The rows of M fall into 4 groups, and each row is roughly a mix of its group's hidden directions.
M:
[[-25  24 -32 -10  -4 -24   7 -22   4 -17   8]
 [ -6   4  -7 -13   3 -37   4  31  29  10 -15]
 [-28   9 -15   0 -19 -18   7   4 -14   0 -43]
 [ 38   0  -2 -14  24  -4 -10   7 -24  23  18]
 [  0  -6  27 -21   1  16 -32  32  -2   0  17]
 [ 38   3  19   5  25   3  18   2  -7  -3  31]
 [-28  10  18  -3  -2  22  22 -23  13  -3 -31]
 [ 21 -21  28   2   5  20 -32  20   0   2  19]
 [ 15   2 -33   9  15  -2   0  11 -44  11   1]
 [  1  17  11  11  18  23  24 -23 -18  25  19]
 [ 25  -3   1  11 -41  10  18 -19 -23  -4  -5]
 [  1  21  22 -33 -19 -23   6   5 -23   1 -17]
 [-15  14  41 -28   3   6  16  -6  16  11 -15]
 [ -6   6 -35 -18   9 -18  16  -4 -34  12  15]
 [ 31 -29  -1  28  -5  23 -23   2  11  -2   5]
 [ 10  -5  36  12   4  30  -8  -9  24 -11  23]
 [  0   1  27  27  -9  14 -25   9  33 -13 -13]
 [ 18   1 -31  15  25 -22  22  -9  14  -9  20]
 [ -3  23  27 -37  19  -5  13  -2   8  21  -9]
 [  7  -6  -2  18 -26  -4 -30  26   3 -14  30]
 [  3   7 -34  27  13  -6 -22 -13  24  -2  21]
 [-26 -19 -14  24 -41  14   4  -1  -1  -7 -10]
 [ 22 -18 -25  35  -4   4  22  -9   2  13  20]
 [ -2   6   7 -13  -4  -5  35   8 -46   4  10]
 [-37  12 -17  -7   2  -6  -5 -25   7  -4 -35]
 [  9 -25 -24  34 -17  -3 -20  11   6 -20  13]
 [ 24 -23 -29  33  -3  15 -20   3  -9  -5   5]
 [-17  -2 -17   8  19   2  34 -24  -8   7 -31]
 [ 16 -29 -10  28  -4  27  -7   3 -13   2  29]
 [-28  -7 -34   8 -19  -5 -18 -20  23   3 -12]
 [  5 -16 -20   6 -30 -15 -11 -15   7 -35 -18]
 [ 19  20 -13  -1  45 -16  12  -2  15  -2  17]
 [ 37 -11   9   8  18  28 -15 -22   1  14  13]
 [-20  32   9  -3  -8  -7  30 -33  -4   0 -13]
 [ 28  -1   8 -11  30  15 -33   5 -12   8  20]
 [ -5 -20 -37  -4 -30 -21   0  -1   8  12 -21]
 [ -4  27  -9 -10 -21 -29  33   1 -15 -12 -12]
 [ 14  16  16 -21  44 -10 -12  16   8   4  14]
 [-11  19  18 -29  11  -2  29 -22   4  12 -24]
 [ 23  10 -19 -11  17 -39  24 -14  -3  -4   7]
 [-20  -2 -42  -4  -7 -18 -12 -13  15   7 -26]
 [ 38  -6 -10  -3  26  -4 -12  12   5   8  34]
 [ 30   3  14 -15  29  14 -13 -29  -2  22  -1]
 [ 19  -2  40 -24   3  -1  -7  23   5  25   3]
 [  1  13  -8 -16  41   7 -37   2  14   2   6]
 [ 27   0 -21 -13  28 -20 -12 -23   4  -7 -23]
 [-37  15  26 -15  -5   1  23  -9  17  -5 -20]
 [ 13 -33  -3  10 -11  20 -31  20  -6 -12  19]
 [ 23 -15  33   9 -25   3  26  20 -13  -2   7]
 [-32  32 -12  -8   7   2  17 -19   4   8 -28]
 [ 22 -17 -17  -3   1 -20 -35  27  16 -12   1]
 [ 28  29   6  -3  43   8   4  -2   6   4  15]
 [-36 -10  12  18 -26  27   5  10 -16 -12   4]
 [ -5   9  35  33 -12  21 -14  11  14 -17   2]
 [  6   5 -49  -3  18 -25   4 -17  -1   9   8]
 [ 30  -9  36 -12  28  13   1 -10   5  13  12]
 [-12   5  18 -17  15  24  31 -27 -12  14 -16]
 [ 31 -11  -2  29  -2   2 -15   9  26  -2  29]
 [ 18 -24  -2  20   8  25   1  14  -8  20  34]
 [ 14 -31 -33  33  -2  -4  -9  17   4  -2  11]
 [  0 -22 -14 -43   4   7 -26   9   5  20   3]
 [ -4 -15  12   9  -5  42  21 -23 -22   6  10]
 [ -2  -6   2  17  -7   4 -25 -11  46  -7 -23]
 [  2 -16  20   4 -47  16 -10   5 -20  -1  -9]
 [ 28 -10 -20   6  36  -5   3 -27  13   8  15]
 [ 21 -20 -23  23 -16 -13  -9  -7  37   3  -3]
 [-10  21  31 -32  20  -3  23  -8  -6  16  -8]
 [ 16  12  15 -25  34  -4   9 -30   3   6  19]
 [  6 -21 -14  23 -26  -7 -22  37  -2  -6   5]
 [ 37 -23   4  20  16  27 -11   4 -15  12   1]
 [-38   7 -12   7 -36   2  15  -1  -4  -7 -23]
 [-38   4   3 -30   4 -29  -5  10   2   4 -21]
 [ 42 -20  -5   8   4  -5 -13   5  35   5   9]
 [ 29   2 -19   0  30  -8   6 -10  -1   5  39]
 [-10  19  41 -38  -7   5  -3   9   5   5   1]
 [ 20  14  11 -35   8 -24  -9  14  -5  22  21]
 [ 28   1  -8 -13   1 -35 -15  21  29   6   5]
 [-12  26  24 -37  17 -13  19 -15   4  10   2]
 [ 12   9 -29   0  31 -32  21 -10  12  -5  11]
 [ 27  17  -5  -9  45 -16   7  -6   9   2  16]
 [ 10  -5  32 -36   8 -20 -23  16 -12   7   1]
 [ 22 -18  -6  32  -7  38  -5 -19   2   5  11]
 [ 19   7  22 -21  18   1  -2  37 -29   5   4]
 [-18  -1  20  -8   9  32 -29   1 -30 -14   1]
 [  5   4   6 -25  -4 -26 -32  28  20 -12  -8]
 [-35  18  21 -16  -1   4  25 -16  12  -4 -23]
 [ 39 -20   3  11  11  12 -15  22 -21  19   6]
 [  2  -9  24  15 -38  -4  23  17 -10  -6 -23]
 [-15  15 -23  -7 -15 -34  32  -8  -6  -9 -15]
 [ 19  15  -5 -14  26 -39  15  13   2 -11  17]
 [-29  -4  -2  20 -31  12 -31   8  18  -5  -9]
 [ 33   1  -3  -8  34   2 -19  14   6   6  28]
 [ 28 -22  -7  14  17 -15 -13   8  -6 -12  37]
 [  7 -16   3  -8  -7   7 -48  11  -7 -30   1]
 [  7  13  -7 -14  13 -46  16  21   0 -15  13]
 [-33  15  26 -13  -1  11  26 -11   9  -1 -27]
 [ 39 -16  14  16  -8   3   4  22   1   1  32]
 [-21  19  -1   6  -2   4  14   7 -43  -3  30]
 [-20   2  25   7  -4  41  10  -7 -25   5  16]
 [ 36 -22   1   6 -15   7   9   9  17  16  32]
 [ 27 -13 -15 -17  28 -10 -35   3   3 -10 -15]
 [ 22  -9   9  10 -13   2 -14  44 -14   3  23]
 [  3 -28 -11  33 -24   4 -20  22  10 -16   2]
 [ 10   7  36 -32  -5 -10 -11  11  24  17   9]
 [-13  17  -7 -30   4 -43  17  -3  -6  -1 -15]
 [-32  20 -36   2 -19 -11   4 -17   4 -15 -10]
 [-34  27  13 -22  -5   1  23  -8   3   5 -26]
 [ 14  -2 -24  43   7   6   7  -7 -11  11  28]]

In each list below, four rows fit none of the groups, and each other row fits one group, some only roughly. Which are they? Name them in the order they come.
- Q832: [ 39 -17   8  23 -17  14  -5   6  -7 -12  26]
- Q962: [ 30  -5  27   8  20  15  11 -14  17  -8  28]
- Q623: [  9  -7 -28  21  19  -5  37 -25  -3  -3   8]
- Q849: [-24  15   2  11  -2  -7  22 -31   6 -12 -36]
- Q811: [ 25 -20  -5  23  21  30   0 -11  -1   6  27]
- Q80: [ 35 -12  16   6  32  25   3 -18  -9  10   6]
- Q424: [ 39 -12   3   1  25  -1  13 -20  20   1  22]
- Q345: [ 37 -13  -1  15  10   5 -13  12  14   3  38]
- Q473: [  3  -6 -41  27  22  13   1 -12 -12  -7  17]
- Q191: [ 41   2  21 -12  19  -2 -13  20  -3  10  23]
- Q301: [ 25   0  11 -12   7 -10   7  25  21  32  26]
- Q51: [  6  -9 -29  20   8 -17 -38  21   2 -14  -3]
 | Q623 Q811 Q473 Q191
- Q844: [ 32 -25   4 -21  -3  -7 -11  25  26  11  12]
- Q663: [  0  19  38 -28   8  -5  10  -9  29   4  -9]
- Q965: [ 21 -28  10  -8 -27 -13 -25  24  19   2   1]
- Q881: [-17  40  20 -24  14 -15   7 -13  -1   3 -18]
- Q179: [-21  28   7 -22  16 -16  12 -16   1  -2 -33]
- Q468: [-34  32  10 -18 -12 -13  -8 -10  11 -22 -11]
- Q720: [ 32 -17 -39   4   9 -17  -6  -4  12  11  18]
- Q373: [-33  12   5  10  -7  21 -40   4  12 -11   8]
- Q64: [-39  14  13  13 -27   2 -14  18 -10 -19   4]
- Q496: [ 22  -1  12 -10  17 -33  -5  23  24 -20  15]
- Q232: [  8   4 -16  -2   3 -17  41 -14 -29   8  20]
 | Q663 Q965 Q468 Q496
- Q925: [ 20 -15  -4 -13  -2   7  -6  25 -21  12  42]
- Q828: [ -6  26   3  -5  -9 -23  40 -15  18  15  -7]
- Q711: [-27 -10 -16   6 -30  -8   3 -18  14  -1 -35]
- Q190: [-17   4 -14 -34   7 -16   3  -2  -9   8 -41]
- Q116: [ 13  -5  35  18 -31  28 -11  13   0  -7  -3]
- Q714: [ 27  -5  14  -7  43   5  10  -7 -22  11  13]
- Q84: [ 39 -34 -17  17   9 -10   3  -8  -6   8  12]
- Q366: [-18  -4 -32  -1 -24 -22  25 -19 -10   8 -17]
- Q924: [-18  -3 -21  19   2  10   0 -21  36  -4 -29]
- Q136: [-40   6 -23 -11 -26   0  -1  22  -3   3 -19]
- Q509: [ 26  -2 -25  -4  30 -15  -3 -22  30   5  -2]
- Q68: [  2 -15  -9  12   6   2 -37  41  -4  -3  14]
- Q487: [-32   8  19  22 -19  11   9 -23  11 -16 -20]
 | Q116 Q84 Q924 Q136
- Q219: [ -5   7  -3   3  32  22  15 -34 -25   8 -13]
- Q815: [  8  -9  13  22   4  37   8 -31  16  14  11]
- Q864: [-23  -8 -27  32  -9  12  22 -15 -12   4 -19]
- Q412: [ 23   5  -4 -18  10 -22 -43   6   4 -20  -3]
- Q807: [ 38  23  16 -26  18 -21   2  -6 -11   5   2]
- Q658: [  8 -14  17  24 -14  42  20  -3   5  13   9]
- Q936: [ -1  23  15 -31 -13 -29  12   2  26   2 -15]
- Q479: [ -6   5 -27 -29  28 -11 -16 -15   9   9 -26]
- Q792: [ -8  34  -3 -14  13 -33   4 -18  14  -1 -26]
- Q774: [ 14   3 -29  -2  10 -39  13  -7  23   5 -21]
- Q785: [  8 -28 -15  26   5  34   5 -13 -21  -1  12]
- Q352: [-23  18   4   6   9  14  22 -34 -28  -2 -14]
- Q32: [ 40 -27   3  17   9  12 -20  12  -8   9  15]
- Q252: [  1  32  15 -38  17  -7   8 -10 -23  11   1]
- Q193: [-16  16  25 -39   9  -6 -19  20   8   0 -17]
 | Q815 Q864 Q658 Q252
- Q695: [-28  -7 -16 -14 -21  -8  21 -32  -1   4 -22]
- Q228: [ -6 -11  20  20 -22  28 -34  12   7  -9 -13]
- Q677: [-18 -11 -21   4 -24 -13 -12  -2  18   3 -41]
- Q563: [-16  29   1 -17  43   0   6 -22  -7  -3  -3]
- Q794: [-26  13   6 -24 -24  -6  12  25 -28  -6  14]
- Q138: [-34   3  -1  14 -14  16  22  -2  -5  -8 -39]
- Q445: [-10  -9 -19 -11 -13 -12  11 -41  -4  12 -30]
- Q9: [-28 -11  21 -16 -28  -7  -8   7  29 -17 -11]
- Q798: [-22  23   5 -30 -15 -27   4  25  -6  16  -4]
- Q215: [ 19 -24  15  11 -21   5 -23  38   8   9   2]
- Q282: [ 13 -33  -3  -5 -21   2 -30  26  11 -19   6]
- Q47: [  4  18  41 -30  12  15 -11   8 -16  -2  12]
- Q378: [ 31  13  16 -22  26 -26  -2  17  -5  -4  16]
- Q200: [-26  14  25 -27 -22 -13   4  21  15  10 -11]
- Q399: [ -6  -9  -7  11 -43 -14 -18  13  12 -29   0]
 | Q228 Q794 Q9 Q47
- Q296: [ 26  12  28 -11  33  -7  21 -22   0   5   3]
- Q885: [-39  19  11 -19 -22 -15  13  13  10  -1 -17]
- Q253: [ -9  20   8 -20  -1 -27  43 -13  -1  -5  -8]
- Q913: [-48  16   6 -14  -1  10  -8   7   5   8 -27]
- Q771: [-27  20  40 -25 -14   1   5  -7   9   1 -11]
- Q312: [  2 -16  43   0 -16  18  -6  13  27   6 -13]
- Q599: [ 16 -18  11  18  -7   0 -29  28  24   7  21]
- Q648: [ 37  11 -18  28  18 -22  11  -2   7   0  17]
- Q408: [-40  16   0  -7 -31 -15   6  11  16 -12 -15]
- Q122: [ 11 -29 -13  34   1  15 -10 -18  14 -24  10]
 | Q296 Q253 Q771 Q599
- Q914: [ 22 -27  22   8 -32  10  -4  28   5   3  10]
- Q506: [ 32 -18 -24  15  34   6  -2 -10  -6  17   8]
- Q150: [ -3 -26 -38  31  -2  -2  11 -12  18  -5  11]
- Q303: [-20  25   0 -34  -8 -36   1  12  -2   7   9]
- Q927: [-15   9   6  12  10  32  -4 -25 -16 -18 -31]
- Q8: [ 12  -1 -36   9  19  -6  -4 -25  19   2  30]
- Q865: [ 21  -3  18   0  12  16  -3  15 -16   2  46]
- Q470: [ 50 -13   4   8  15  -2  -3 -11  -5  -1  26]
- Q246: [-25   3  -5  17  -7  25  20  -8 -10  -3 -40]
- Q67: [ -1  29  27 -23  15   8  -8 -34  14  -3   8]
- Q57: [ 40  13 -15  -1  21  -6  17 -32   0   7   6]
- Q336: [ -7 -23   0   0 -31   7 -32  22 -13 -13  18]
- Q917: [ 10 -33  -4  25 -17  36  -8   1  -3   9  17]
 | Q927 Q67 Q336 Q917
- Q322: [-22  -7 -13 -21 -26 -11   8  19 -31  11 -20]
- Q167: [ 18   4   2 -18  35  12  -6  -2  -7   5  41]
- Q880: [  8 -22 -22   1  -2 -10 -31   6  23  -6 -34]
- Q904: [ 34 -16 -12  39  -9   5   3  -7  18 -15   6]
- Q601: [ -8   7   7 -32  12   5  25 -31 -19  22  -4]
- Q236: [ -1  16  -9   3  -1  -6  25 -47  -6 -11 -23]
- Q916: [-21  24   7 -15  27   1  19 -23 -12   8 -26]
- Q938: [ 15   4  16  -7  27  21   3   2 -15  -2  44]
- Q687: [ 22   0 -30  26   5   1  28 -26   5  -6  13]
- Q912: [-34   4  -1  13 -25  16   9  10   4  -1 -37]
- Q591: [ 12 -20   2 -28   0  11  14  -5 -18  13  41]
- Q127: [ 25 -39  -9   5 -16   4  -5  22  -6  15  24]
 | Q880 Q904 Q601 Q127
- Q747: [ 24 -16 -10   8  24  16 -19  14  16  -8  33]
- Q209: [ 12 -20   6  26 -24  29 -20  20   6   6 -15]
- Q45: [-12  11  34 -23  14  25 -19  24 -13  -3   3]
- Q184: [ 16  -8 -18  -7   7 -14 -39  23  -4 -12  26]
- Q879: [-23   2   7  10 -23  16  39 -26  -5   1 -10]
- Q137: [ 21 -19   9  29  -4  33 -21  10 -12  16   5]
- Q21: [-10   8 -13   9  15  31  17 -33 -12   1 -27]
- Q908: [-28  13   9 -16 -27 -10  -7   2  20 -17 -31]
- Q363: [-13   6   3   9  -2  -9  40 -39  -1  -8 -14]
- Q898: [-26  34 -15 -27  -4 -11  15 -22   1   5 -13]
- Q533: [ -8  12  34   6   9  25  16 -17 -15 -14  27]
- Q24: [ 24  17 -23  -1  43 -15 -11  -2   4   4  14]
- Q897: [ -2 -16  -3  26 -25  35  -9  -2  13  -2 -28]
- Q33: [  5   7 -31   4  30 -10  11 -11 -37  -2  11]
- Q610: [-41  19  17 -12   1  18 -15  21   5   3 -19]
 | Q747 Q184 Q137 Q908
- Q952: [ 32   5 -15  11  26 -21  21 -23  17  -2  -4]
- Q377: [ 33 -17  -7  -7  -9 -10 -37  14  13 -14  14]
- Q637: [-11 -16  31  11 -22  17   3  31   9   4 -22]
- Q82: [ 14  17  14 -42  13 -22 -12  -6  15  -2 -19]
- Q685: [ 17  20   6  -7  45   8  -4 -15 -15  20  10]
- Q756: [ -3 -20 -19  42 -16  10 -22   4  -1 -14 -16]
- Q943: [ 27 -21 -21  -3 -13 -31 -19  21   3   8  14]
- Q474: [ 23   0  17  -6   7  -8 -22  16  -8   3  46]
- Q629: [  0 -24 -37  26  -3  -9 -18   4  -2 -23 -14]
- Q812: [-25  -7 -23  20 -21 -13 -31  10   9 -21  -1]
- Q647: [-22  -2   8   6 -49  -2  -4  12   4 -26   1]
 | Q756 Q943 Q474 Q812
- Q940: [ -6 -32  -8  34 -35  10   8  -5   7  -1   7]
- Q109: [-36   6  -8 -16 -22 -30  13   8  -5  -7 -22]
- Q409: [ -1 -13  -9  25   1   6 -47   5  22 -12  -9]
- Q946: [-30  20  11  20 -10   2 -10  -8  14 -17 -35]
- Q374: [ 36   2 -20  -4  23 -17   6  18 -15  10  26]
- Q187: [-40   6  -2  10 -24   9  13  -4  13 -15 -30]
- Q945: [-10  -2  -5   8 -22 -12 -37  30   1 -26   9]
- Q90: [-41 -18  -4  13 -19  26 -15   2   9   4 -16]
- Q556: [-32 -10 -16  26 -32   0  16  -5  13 -18   2]
- Q593: [-19  15  16 -14  11  27  26 -10 -32  11   7]
- Q85: [ -6  29  18 -30  25   1   0 -26  -5   4 -20]
- Q721: [-28  11  12 -24  10   9 -26  -4  10  -2 -36]
 | Q940 Q409 Q556 Q593
- Q464: [  9  -8   0  24  19  38  13 -26 -10  -2 -20]
- Q489: [-14 -14  17  -1 -41   7   4  31 -20   4   0]
- Q293: [-28 -22   0  20 -31  27   1  13  -1   3 -17]
- Q821: [ 31 -23  13   3  -3 -10 -22  31   4   5  25]
- Q977: [ 38  -3 -22  21   2 -13  19  -3  -1 -15  25]
- Q318: [ -2 -32  -6  24 -34  16   2  18   2  -8  19]
- Q518: [-26  24  -3 -10  11   9  27 -18 -19   5 -28]
- Q964: [ 21 -14  10  -3 -22 -11 -28  34  14  10  13]
- Q42: [ 15 -37 -17  30   1  17 -14  18  14  -4   5]
- Q189: [-19  25 -13   1   5  -8  28 -38  14 -10  -8]
- Q134: [ 26 -30 -17  19   6  22 -31  -3  10   3  -3]
- Q730: [  2 -12 -18   8  -6 -32  -9  38 -18  -5  19]
 | Q293 Q42 Q189 Q134
